One turn sends every row of this set to another row. A few are shown first. Where does it send the rows asked after them?
zite: [-0.53  1.25  0.11  1.37  0.11  1.32  0.87  1.55  0.25 -0.51 -0.07 -0.10
  0.43 -1.06 -0.30  1.64  0.68  2.49]
nupif: [ 0.06  1.34  1.97  0.91  1.23 -0.84  0.38  1.90  0.34  0.78  3.24 -1.10
  0.00 -2.38 -0.12 -1.22  0.10  0.96]
duzi: [-0.97  0.30  0.77  1.89 -0.13  1.45  1.10  1.76  0.71 -0.85  0.64 -0.54
 -0.14 -1.00 -0.25  1.17  1.48  1.91]
Zosot: [ 0.27  1.30 -0.89 -0.11 -0.97  0.64  1.20  1.37  0.02  1.63  2.29  0.49
 -2.17  0.39  1.24 -2.48  0.96  3.16]
Lafo: [ 0.14  1.64  0.89  0.01 -0.07 -1.36  2.43  0.46  2.18  2.73  0.86  0.70
 -1.43 -0.76 -0.45 -0.87  2.27  1.98]
dogev: [-1.44  2.30  0.86 -1.13  0.58  1.09  0.87  0.30 -1.69 -0.67  0.37  0.69
 -0.10 -0.04 -0.35 -1.53  1.43  1.64]
sib: [-0.12  1.38  0.84  0.18 -0.49 -1.28  2.57  0.56  2.14  2.50  1.10  0.59
 -1.89 -0.53 -0.11 -0.73  2.77  1.93]
mazir: [-0.12  1.37  0.50  1.27  0.78  1.30  0.93  1.57  0.84 -0.32 -0.16 -0.42
  0.74 -1.48 -0.74  1.11  0.48  2.15]
bita: [-0.99  0.70  1.43  1.17 -0.36 -0.57  0.79  1.99 -0.50  0.30  4.19 -0.84
 -0.89 -1.97  0.72 -0.28  0.95  1.46]
Ruso: [ 0.07  0.61 -0.21  0.30 -0.94  0.84  1.34  1.48  0.79  1.24  2.61  0.15
 -2.54  0.50  1.20 -2.94  1.46  2.56]
gib: [-0.88  1.38  0.66  0.59 -0.39 -0.78  0.74  1.58 -1.47  0.64  3.87 -0.42
 -0.39 -1.87  0.84  0.25  0.58  2.23]
lem: [-0.04  0.81  1.02  1.69  0.80  1.42  0.89  1.81  1.41 -0.59  0.04 -0.74
  0.51 -1.42 -0.86  0.67  0.67  1.63]
tul: [-0.45  0.47  1.13  1.98  0.35  1.56  0.95  1.95  1.27 -0.81  0.42 -0.91
 -0.03 -1.21 -0.67  0.79  1.17  1.55]
ridu: [-0.01  1.69  0.42 -0.20 -0.53 -1.49  2.52  0.43  1.74  2.71  0.89  0.88
 -1.62 -0.70 -0.12 -0.65  2.38  2.24]
Mivif: [-1.04  2.42  1.26 -0.78  1.33  1.02  0.83  0.60 -1.02 -0.46  0.17  0.38
 -0.08 -0.10 -0.88 -2.08  1.26  1.21]
Fekup: [-2.09  1.04  1.38 -0.19 -0.12  1.42  1.28  0.81 -1.05 -1.19  1.22  0.17
 -1.08  0.13 -0.21 -1.70  2.46  0.79]
Fosab: [ 0.14  2.10  1.33  0.31  1.33 -0.98  0.35  1.66 -0.37  0.96  2.97 -0.66
  0.44 -2.30 -0.01 -0.66 -0.45  1.80]
Memi: [ 0.06  1.46  0.98  0.15 -0.22 -1.34  2.62  0.65  2.34  2.60  1.12  0.69
 -1.65 -0.75 -0.18 -0.93  2.61  1.71]
labi: [-0.90  0.77  0.24  1.64 -0.34  1.45  1.19  1.46  0.19 -0.83  0.44 -0.40
 -0.07 -1.02 -0.10  1.60  1.14  2.22]
sivog: [-0.22  1.52  0.57  0.07 -0.56 -1.36  2.64  0.50  1.85  2.58  1.05  0.73
 -1.77 -0.59 -0.12 -0.59  2.61  2.14]
rilo: [-1.71  1.01  1.98  0.02  0.73  1.43  1.02  0.96 -0.19 -1.10  0.95 -0.21
 -0.77  0.09 -0.79 -2.40  2.15  0.43]
Mon: [ 0.92  1.18  0.35  0.25  0.59  0.87  0.80  1.70  1.75  1.75  1.97 -0.18
 -1.64  0.16  0.42 -3.74  0.59  2.05]
bup: [-0.46  2.25  0.73  0.16  0.45 -0.91  0.47  1.37 -1.15  0.96  3.19 -0.29
  0.13 -2.15  0.42  0.04 -0.27  2.32]
Siso: [ 0.79  1.87 -0.76 -0.46 -0.33  0.64  0.89  1.29  0.17  1.85  1.61  0.65
 -1.67  0.14  0.86 -2.69  0.34  3.43]
tet: [ 1.06  1.77 -0.15 -0.07  0.53  0.63  0.79  1.37  1.01  2.02  1.47  0.16
 -1.27 -0.03  0.42 -3.34  0.12  2.62]
Pegat: [-1.24  1.57  1.83 -0.31  1.38  1.37  0.69  0.87 -0.22 -0.82  0.41 -0.07
 -0.38 -0.26 -1.12 -2.67  1.39  0.59]
rezel: [-0.54  0.61  1.98  1.38  0.51 -0.73  0.65  2.28  0.24  0.45  3.97 -1.24
 -0.62 -2.04  0.19 -1.10  0.77  0.80]
Vana: [-2.08  1.62  0.90 -0.59 -0.16  1.20  1.12  0.49 -1.69 -1.02  0.80  0.64
 -0.79  0.31 -0.14 -1.34  1.97  1.45]
nom: [ 0.10  1.69  0.54 -0.17 -0.10 -1.34  2.48  0.52  2.00  2.94  0.79  0.69
 -1.56 -0.79 -0.28 -0.67  2.33  2.22]
daki: [ 0.40  0.43  0.31  0.51 -0.28  1.03  1.07  1.74  1.55  1.39  2.44 -0.31
 -2.19  0.38  0.70 -3.52  1.24  1.95]

tet -> Mon
bup -> Fosab
sivog -> ridu
Now find these:
Vana -> dogev
duzi -> labi

